128 stands for zero in the data rows.
Some points, one per row:
[ 83 153 167 126 148 131 119 165 120 255 108 105 137 136 107 141 113  96 111 129 166 115 128 152]
[172  16 161  51 117 133 117 201 168 255 136 174 105  82 121 165 132 120 128  78 152 188  80 108]
[148  46 109  79 144 124  60 162  95 255 116 142  72 152 124 137 181 108  99  77 105 153 146  95]
[145 121 126 176  84  80  99 113 102 255  94 156 241 191 147 152 159 134 126 115  98  79 175  88]
[138  67 141 100 145 159  94 162 132 255 158 132  96 141  99 138 153  96 142  62 101 193 154 106]
[ 58 204 224  96 134 121 198 162 133 255 149  65 139 120 129 105 102 149 153 150 175  94  99 184]
[255  68  53 170 107 135 108  93 182 254 120 221 129  86 139 153 128 125 150 130  79 135 117  93]
[170 255 103 190 141 118 165   6 149 255 100 165 184 108 130 122  84 118 199 190  68  63 122 140]
[112  97 122 107 115 163 131 143 122 255 159 108  83 157 139 107 165 151 130 152 146 160 163 126]
[203  50 128  69 166 124 106 167 144 255 114 208  91  67 128 149 137  96 136  65  93 168  84 108]
[216 148  64 179  91 151 116  70 173 255  96 129 152  88 142 138  96 120 145 155 115 122 104 118]
[ 90 191 163 162  92  85 129 101  88 255  89  99 230 203 129 134 161 107 124 132 117  65 181 121]
[ 95 165 175 150  88  89 123 126  99 255  74  94 229 174 131 139 147 115 103 131 148  50 162 137]
[  3 225 165 188 109 122 186 120 130 255 152  58 174 158  81 140  72 102 106 200 192 107 118 184]
[105 177 109 121 181 159 130  95  86 255 143 123  89 137 115 112 140 118 143 115  75 147 151 126]
[ 41 159 171 153 145 128 154 158 126 255 137 155 182 132  83 155 102  80 136 107 170 147 133 169]
[194  57 119  58 179 136  95 156 123 227 126 211  73  93 119 126 168  96 157  56  69 194 108 100]
[ 53 117 126 175 110 185 126 154 137 255 182  48  89 176 126 112 129 138 121 159 191 165 171 148]
[255 127 172  14 177  98 249 129 128 255 137 216 111  21 150  62 150 208 185  89  66 106   0 141]
[185 255  54 242 142 133 141   0 148 255 116 182 198 128 135 124  81 126 186 162  43  70 157 113]
[ 53 126 134 196  77 113 107 115 138 255 129  72 173 181 151 146  96 137  88 170 177 107 173 121]
[ 97 208 129  85 208  99 146 115 104 255 111 153  83 102 126 101 138 122 167 144  95 117  67 133]
[157  65 124 151  78  90  76 135 111 255 107 159 206 162 157 164 147 139 117  89 107 104 154  83]
[191  62 113  57 177 134  90 141 114 217 135 205  71 111 124 129 179  96 161  67  55 189 124  90]
[201 231 126 112 190 104 183  64 117 255  87 213 149  54 127 105  93 140 172 119  57  75  71 143]
[207  51 144  42 175 121 105 172 143 191 105 203  90  69 121 142 148 101 141  62  93 173  81 112]
[200  37 112  84 154 129  86 151 121 251 133 198  94 116 128 156 173 120 127  80  78 160 139  98]
[ 12  96  89 160 136 163  53 165  94 255 152  41  60 206 131 119 165 130  74 137 179 163 210 116]
[ 38 108 194  42 101 120 179 169  66 255 181  83 142 173  95 112 173 132 142  97  99 165 139 143]
[  0 191  87 150 146 117 123  86  91 255 141  63  70 192 154  66 134 148 104 184 152 145 162 116]
[141  51 118 118 129 157  80 169 135 255 161 134  85 153 118 145 161 110 130 102 124 188 167 106]
[202  98 108  71 143 128 154 120 154 255 107 160  91  44 153 107  98 195 118 148 137  94  58 131]
[ 44 255 206 205  84 117 223  79 147 255 162  63 206 185 124 117  97 119 194 203 157  78 167 174]
[214 135 160   5 196  89 230 130 115 255 128 193  91  26 155  58 146 216 168  92  72  97   0 132]
[ 73 101 137 133  82 175 116 162 130 255 167  55 107 183 122 127 161 117 116 158 188 172 185 146]
[162  98  78 167 115 121  83  96 119 255 112 165 141 165 117 154 148 105 102 129 108 122 187 101]
[ 99 150 106 159 105 173 113 100 147 255 157  71  96 152 144 101 121 142 150 162 145 149 161 128]
[220 114 145 130  96 124 120 141 158 195  99 120 153 106 129 164 132 108 127 127 142 111 117 138]
[115 119 143  93 152 147 125 157 122 255 135 109  90 106 121 127 117 120 113 114 140 139 113 139]
16 more points follow, each with its number after it:
[ 92 147 127 154  98 141 108 125 140 255  98  51 100 126 152 108 104 124  95 169 196  99 128 147] 0
[133  22  96  77 149 144 119 183 104 255 164 165  78  83 128 125 155 156  96  70 118 190 115 126] 1
[ 90 147 164 157  89  88 119 125  92 255  91  89 219 199 131 130 158 116 115 132 135  65 180 126] 2
[221  92  96 207  69 139  94 104 155 255 129 158 213 148 155 174 127 128 145 116  90 117 152 100] 3
[199 124  79  73 179 129 139  92 129 255 120 173  58  66 166  83 116 204 126 134  92 110  80 107] 4
[181 140 145  24 204  91 206 120 101 255 127 167  74  34 165  45 138 222 159 101  64  91  18 130] 5
[203 118  66 166 102 152 119  85 167 255  99 151 143  91 124 142 101 124 128 136 122 144 106 113] 6
[ 34 110 208  36 109 119 181 171  63 255 183  75 144 166  93 104 173 134 134  91 112 162 131 141] 7
[ 73 255 219 170 124  89 236  79 140 255 147 117 213 144 135 115  76 142 207 182 127  49 126 177] 8
[117   0  89  97 129 116  29 195 111 255 122 142  64 142 144 167 165 131  71  81 148 165 152  75] 9
[ 58 255 208 206  96  98 223  72 149 255 148  81 225 154 120 129  69 128 180 197 157  58 147 178] 10
[209  49 155  76 154 111 115 176 158 248 103 205 112  48 123 156 118 101 120  79 123 147  62 121] 11
[128   4 112  81 134 119  46 201 114 255 114 126  62 131 131 161 163 124  83  78 155 159 136  88] 12
[214   0 133 104  82 128 109 184 179 255 139 206 152  87 127 190 119 134 103  74 137 181  97  88] 13
[212 144  42 193 102 161 103  50 155 255 116 145 140 124 141 125 121 118 155 150  85 147 138  96] 14
[ 66  58 201  61  84 116 149 206 122 255 163  72 119 130  88 160 130 116 102 110 174 166  98 152] 15
Which two of these numbered points are nearest to each point below, ignoring the 2 directions in which the first points spread most? Their numbers follow each, nearest first.
[193 170  44 193  90 156  94  36 151 255 123 118 153 139 150 125 130 125 174 154  75 132 146  96] > 14 6
[197 142  36 194 105 153 105  49 150 255 122 150 134 132 144 126 128 118 159 143  85 155 145 100] > 14 6
[128  11 116  92 128 153 109 187 122 255 166 146  86 102 127 140 145 145  91  69 125 195 122 127] > 1 10
[ 75   0  82 100 115 117  20 199  99 255 153 114  54 165 147 159 183 140  62  66 137 190 172  67] > 9 12
[ 57 241 207 132 130 115 210 114 123 255 164  83 162 150 130  99 109 139 196 165 137  88 129 170] > 8 10
[186 119  62  92 165 145 118  96 128 255 124 156  59  87 161  93 134 184 123 131  96 131 102 107] > 4 1
[ 90 211 153 150 118  75 151  99  79 255  73 144 255 186 126 119 171 132 138 125 111  53 158 146] > 2 12
[255  97  44 156 129 129 102  64 156 255 118 223 114 107 138 135 144 124 159 134  51 136 138  92] > 14 6
[188 118  75  80 173 136 131 101 121 255 105 154  54  67 158  83 114 192 125 138 102 114  87 105] > 4 0
[ 19 111 219  30 108 118 184 184  64 255 185  64 150 171  88  93 177 129 134  81 106 166 137 143] > 7 8
[ 64  76 214  45  87 107 167 192 107 255 162  82 138 143  91 148 139 120 110 103 158 156  97 155] > 15 7
[ 63 255 215 198  77 106 225  90 158 255 145  69 224 156 124 128  79 122 170 206 176  58 137 191] > 10 8
[180  67 121 207  55 140 104 125 155 255 150 140 217 158 150 182 120 121 129 115 123 122 156 108] > 3 13
[104 134 115 215  79 107  98  92 146 255 114 107 189 184 149 159  99 130  96 167 156  93 179 104] > 9 6
[191 127  47 181 108 160 103  64 156 255 117 165 130 126 134 131 121 123 155 139  94 155 140  99] > 14 6
[110 131  90 162 125 145  73 126 119 255 116  87 110 144 122 139 117 122  77 130 142 123 176 117] > 9 12
[208  52 148  83 154 118 116 176 165 255 105 208 122  53 130 169 108 104 122  74 130 155  64 121] > 11 13
[166 255  71 231 147 123 150   0 141 255 119 172 199 138 132 119  96 119 205 180  32  73 150 121] > 14 6
[ 94 186 169 143  99  79 134 117  93 255  72 118 249 173 129 126 156 120 111 122 134  53 157 150] > 2 12
[106 151 125 146 102 142 120 117 155 255 119  56 108 120 149 112 105 137 128 168 176 111 118 141] > 0 12
[ 80 145 125 144 112 124  97 143 138 255  78  42  91 133 160 105 108 121  76 171 206  90 128 154] > 0 12
[ 99 139 169 139 132 135 119 171 137 255 112 108 145 131  95 165 109  81 108 128 173 122 132 161] > 11 10
[ 71 255 215 154 121  96 226  87 139 255 153 104 195 138 127 106  89 134 207 172 135  69 123 171] > 8 10
[110 125 166 147 122 125 131 173 144 255 112 131 181 130  89 173 100  81 109 114 178 130 141 162] > 11 10
[128  96  88 160 117 143  76 137 121 255 117  99 105 148 124 142 132 125  76 127 137 131 178 109] > 9 12
[208 138 150  16 193  92 226 119  97 255 138 193  77  34 157  50 155 220 172  96  53 104  11 127] > 5 7
[161  52 160  79 124 134 103 192 160 255 113 143  99  93 122 153 119 117 105 110 176 151  92 141] > 11 0
[216 123  39 242 119 146  83  55 164 255 125 167 144 135 141 146  96 119 132 135  74 116 162  86] > 14 3
[242 120  82 203  83 134  99  62 149 233 120 162 199 144 154 157 138 118 163 116  58 119 152  93] > 3 14
[174 139 151  20 204  89 209 125 109 255 119 158  70  28 163  56 130 217 148 104  70  83  16 124] > 5 4
[118 142 127 146  90 152 128 129 169 255 123  63 106 108 145 115  94 143 122 165 182 106 110 145] > 0 12
[197 119  83  91 166 131 139  93 132 255 125 170  64  81 160  85 125 194 148 142  89 113 100 105] > 4 1
[145  79  92  88 162 119  66 135  79 255 111 149  71 153 129 122 177 116 105  76  75 149 161  80] > 9 12
[155  16  98 102 126 141  67 167 105 255 161 161  88 155 122 160 176 136 113  81 101 181 170  96] > 9 12
[201 111  69 165 106 151 115  96 168 255 101 162 143  81 131 151  91 121 124 131 130 133  98 116] > 6 14
[194 140 134  19 200 100 215 100  93 255 140 189  67  48 162  47 162 213 175  89  41 113  22 122] > 5 4
[210   0 156  92  73 131 112 213 184 255 140 190 149  71 129 198 109 124  89  74 167 170  78 100] > 13 11
[182 116  84  93 169 106  94 111  70 255  72 167  96 110 142 111 150 136  90 101  91 100 120 109] > 9 12
[ 62 233 218 122 131 119 206 131 127 255 148  73 163 135 130 104 104 141 174 160 158  89 118 169] > 8 10
[ 45 255 218 196  68 117 224  97 161 255 142  47 218 165 113 122  79 113 179 212 185  66 142 186] > 10 8
[156 142 137  37 210  91 199 117 100 255 120 146  67  43 166  46 133 213 142 104  72  89  27 127] > 5 4
[160   0 127  69 111 147 102 181 152 255 173 180  98 137 119 153 160 116 144  75 117 225 134  88] > 10 8
[ 93 148 172 142  89  90 110 130  97 255  79  87 229 187 131 135 146 116 101 126 143  58 172 129] > 2 12
[162  55 109 161  79 112  80 119 131 255 133 156 173 187 133 178 155 124 110 115 118 127 195  92] > 3 2
[159  17 131  59 125 115  60 199 118 255  95 119  64 121 118 154 152 108  69  86 161 144 116 105] > 12 0
[187 115  41 175 123 156 100  75 142 255 127 179 127 123 126 140 122 119 144 127 100 161 143  96] > 14 6
[168  61 137  64 139 106  88 182 119 255  68 132  90  86 128 158 133 112  71  79 141 108  93 111] > 12 11
[183 142 145  17 197  94 201 119 102 255 132 179  66  45 166  45 149 212 163  98  58 100  19 122] > 5 4
[ 51 122 112 130 112 142 101 132 109 255 133  67  75 199 145  93 166 139  92 162 166 149 194 133] > 4 1
[147 144 126  40 207  94 183 102  89 255 130 152  55  53 174  42 142 213 144 109  64  95  45 117] > 5 4
[192 159  59 185  94 158  98  59 152 255 107 109 149 126 152 126 115 129 160 159  98 135 131 108] > 14 6
[171 146  76 175 101 147  83  90 140 255 107  92 123 145 152 127 137 115 147 146 108 138 147 108] > 14 6
[159 255  92 212 147 122 157   4 143 255 109 160 189 120 130 121  93 115 197 182  61  67 137 136] > 14 6
[ 80 146 156 144  91 100 105 121  90 255  92  93 215 199 134 136 161 120 110 123 126  71 188 120] > 2 12
[ 46 229 108 238 106 107 130  45 119 255 153 133 195 226 103 160 110  89 172 194 106 117 204 112] > 14 9
[180  61 143 158  61 100 103 143 161 255  95 151 196 141 131 188 108 129  85 127 166  87 141 122] > 13 11
[128  51 156 119 119 154 105 194 160 255 137 110 126 113 102 170 119  94  89  78 160 167 127 130] > 11 10
[148  50 165  97 123 151 110 195 160 252 129 114 120  94 104 160 121  93 100  76 158 164 109 136] > 11 10
[  0   0 186  96  52 177 123 255 141 255 205   0  74 135  86 143 124 110  38  98 246 232 135 173] > 15 10
[158  46 153 110 108 141  90 197 165 255 134 115 103 111 122 170 120 111 103 106 175 150 120 135] > 11 12
[164  44 143 190  55 146 109 163 157 255 155 117 189 138 138 186 108 121  96  97 156 130 145 117] > 13 3
[ 89 237 150 150 127  62 165  75  58 255  67 169 255 188 126 111 170 130 156 125  91  47 153 148] > 2 12
[137 151  65 227  82 128  76  42 132 255 117 136 176 201 139 152 125 106 119 165  99 116 217  82] > 14 3
[ 55 219 152 215  94  95 151  86 146 255 121 111 212 167 107 178  74  93 133 198 172  83 137 155] > 11 12
[ 81 186 139 163  93 101 111  99  75 255  97 100 226 222 131 116 180 120 132 115 110  86 199 117] > 2 9
[ 59 120 117 175 136 175 143 148 135 255 179  94 110 138 106 109 104 125 103 122 156 175 155 138] > 1 10
[196   0 166  75  83 128 113 219 186 255 136 173 135  77 116 192 114 125  92  75 180 179  75 106] > 13 11
[  0 161 105 165 125 124 123 106  95 255 156  59  80 196 141  82 132 152  95 184 165 146 165 128] > 4 1
[192 101  75 158 112 149 112 105 163 255 105 175 146  80 124 155  93 120 116 133 137 139 104 116] > 6 13
[ 63 255 208 145 124 108 211  93 135 255 156  98 181 151 131  98 106 135 192 168 137  77 127 170] > 8 10
[189  90  64 155 113 146 109 101 153 255 105 185 136  89 127 161  94 124 118 124 128 140 113 115] > 6 9
[148  11 119  76 138 118  45 189 113 255 109 124  64 140 123 152 159 106  87  85 143 158 148  94] > 12 9
[ 83 160 171 119 151 114 128 178 127 255 104 105 137 111 108 146 103  93 105 133 177 101 102 161] > 11 12
[146 143 138 167 100  74 119  96  99 255  78 158 255 171 141 146 150 128 127 117  98  64 148 103] > 2 9
